In the rows, zero is written as 128.
One turn moves every row onto another: examples first, then more rows asked
Q_142: [ 90  99 104 155 149 121 147 119 141 121 157 110 144 126 122 154 106  86
 114 144 137 112]
Q_474: [134 128 130 135 143 144 146 147 155 130 134 131 167 106 157 169 125 113
  96 117 144 148]
Q_993: [127 104 113 143 153 111 149 144 141 138 155 133 128 139 144 185 105 114
 118 116 152 164]
Q_8: [146  78 126 134 138 125 149 161 139 148 115 142 149 118 123 149 124 117
 102 151 124 140]
Q_392: [113  89 118 144 141 108 148 135  83 135 125 140 160 101 160 143 114 138
 126 139 136 142]
Q_665: [123  80  97 119 149 143 160 122 148 122 115 132 122 122 135 164  98 137
 137 124 151 130]
Q_564: [113  95 113 100 171 107 130 147 128 114 116 127 133 131 170 162 125 108
 104 126 161 133]
Q_857: [107 117  98 160 182 133 154 152 146 104  94 139 137 105 145 163 110 144
 115 133 142 131]
Q_698: [141 109 103 148 122 122 135 145 135  94 145 149 119  93 132 150 134 117
 118 135 128 107]
Q_503: [ 87 105 110 163 161 128 137 128 134 134 164 126 143 120 127 173 110  95
 114 146 138 106]
Q_763: [125  95  83 143 149 126 116 126 156 126 123 133 148 108 114 142 101 136
  98 112 154 142]
Q_732: [111  96  92 132 131 127 127 107 147 130 125 125 159 112 126 143 105 139
 103 112 166 124]
Q_358: [131 118 105 120 164 104 135 131 121 134 135 103 150 138 116 124 132 140
 118 118 114 125]
Q_452: [122 117 110 104 164 107 130 151 133 121 123 130 136 129 174 170 136 122
  92 129 161 119]
Q_203: [ 88 114 121 156 151 127 160 128 132 127 156 102 142 117 126 159  92 100
 118 147 131 115]
Q_793: [ 89 103  95 160 181 136 151 157 140 108 118 136 143 114 140 167 131 155
 125 128 140 143]
Q_314: [105 106 123 145 140  95 147 122 105 152 112 129 165  92 154 146 123 127
 129 143 137 132]
Q_799: [125  92 121 141 142  95 128 177 148 141 141 134 132 101 122 158 114 152
 106 128 149 112]
Q_256: [134 105 116 136 133 120 155 150 147  90 149 154 111 108 139 143 123 131
 101 147 132 109]
Q_773: [111 102 119  99 169 108 116 156 121 119 122 120 119 127 165 162 122 129
 102 122 149 117]
Q_709: [100  99 119 153 159 105 154 135  98 138 123 145 158  90 164 141 126 129
 128 132 128 150]
Q_837: [ 94  97 121 149 137 101 137 118  94 134 125 136 160 104 168 143 116 135
 116 130 142 141]
Q_610: [117 106 133  94 172 124 120 152 118 121 125 126 132 124 161 161 123 109
  99 128 150 124]
Q_537: [106  97 123 156 151  95 151 126 104 140 129 143 165  96 159 140 117 123
 129 137 132 152]
Q_153: [ 90 104  85 172 188 126 153 164 135 112 118 131 138 112 135 162 119 137
 116 131 133 125]
Q_846: [120 124 103 117 152 112 141 115 129 136 154 107 148 128 122 127 132 153
 118 122 121 119]
Q_338: [120  84 123 151 135  88 126 160 147 149 143 140 132  98 115 155 117 132
 114 132 144 142]
Q_442: [124 122 135 148 149 115 159 132 140 142 168 136 136 129 143 175 102 129
 123 112 143 150]
Q_678: [134 107 110 138 125 134 147 135 143  89 139 146 110 106 145 154 134 112
 118 138 120 110]
Q_181: [124 130 115 127 152 123 131 122 123 121 130 109 145 139 105 131 140 140
 115 111 122 124]
Q_108: [ 85 113 120 157 156 127 149 119 132 125 157 117 144 125 132 171 103  98
 113 156 141 112]
Q_780: [122 130 102 126 154 116 135 118 123 122 137 103 146 139 111 134 131 155
 117 125 125 116]
Q_726: [133  77  87 119 161 136 149 125 142 142 122 127 133 122 125 155 103 136
 137 125 132 151]
Q_51: [124 122 104 113 164 112 132 138 116 129 134 101 141 133 119 126 139 135
 110 112 117 117]
Q_450: [129 130 123 131 155 113 138 122 118 132 142 115 134 141 120 134 134 146
 120 116 105 121]
Q_660: [103 102  88 167 186 123 147 169 151 104 114 132 142 107 136 158 118 141
 117 133 133 133]
Q_9: [107  97 117 101 165 110 133 141 109 119 115 131 134 129 171 155 131 107
  99 125 157 129]
Q_95: [ 93 112 103 167 175 136 142 163 145 109 114 137 149  99 153 162 130 150
 110 131 129 138]
Q_962: [ 88 101 103 165 154 135 143 129 132 133 145 110 148 124 127 163 107 100
 109 151 124  97]
Q_569: [ 84 101 104 157 147 124 149 124 136 115 159 119 130 115 125 158 115  85
 114 140 136 107]
Q_334: [129 112 115 134 136 138 137 145 151 132 141 111 164 117 137 162 116  96
  93 120 143 160]
Q_235: [147 111 115 136 136 115 144 144 148  92 147 155 121 104 140 138 137 112
 109 135 122 122]
Q_534: [141 119 113 143 137 118 144 139 136  96 150 154 119 104 132 133 141 116
 105 128 116 115]
Q_366: [139 113 115 142 132 119 143 148 139  93 148 152 118  91 139 149 129 130
 116 152 124 108]
Q_769: [138  87 126 140 143 125 156 162 129 159 112 124 158 116 121 155 112 130
 113 150 125 113]
Q_688: [ 97 112  92 153 180 134 149 154 140 102 104 124 142 108 142 166 120 157
 124 138 141 133]
Q_677: [116 106 126 146 143  99 143 127  91 140 121 140 164  94 158 143 118 139
 123 151 133 134]
Q_77: [113 117 127  95 164 116 124 142 129 114 128 124 132 125 168 170 131 114
  99 136 159 123]

Q_334 -> Q_8
Q_564 -> Q_537
Q_108 -> Q_366
Now find these:
Q_793 -> Q_503
Q_203 -> Q_256
Q_799 -> Q_732
Q_9 -> Q_709
Q_962 -> Q_678

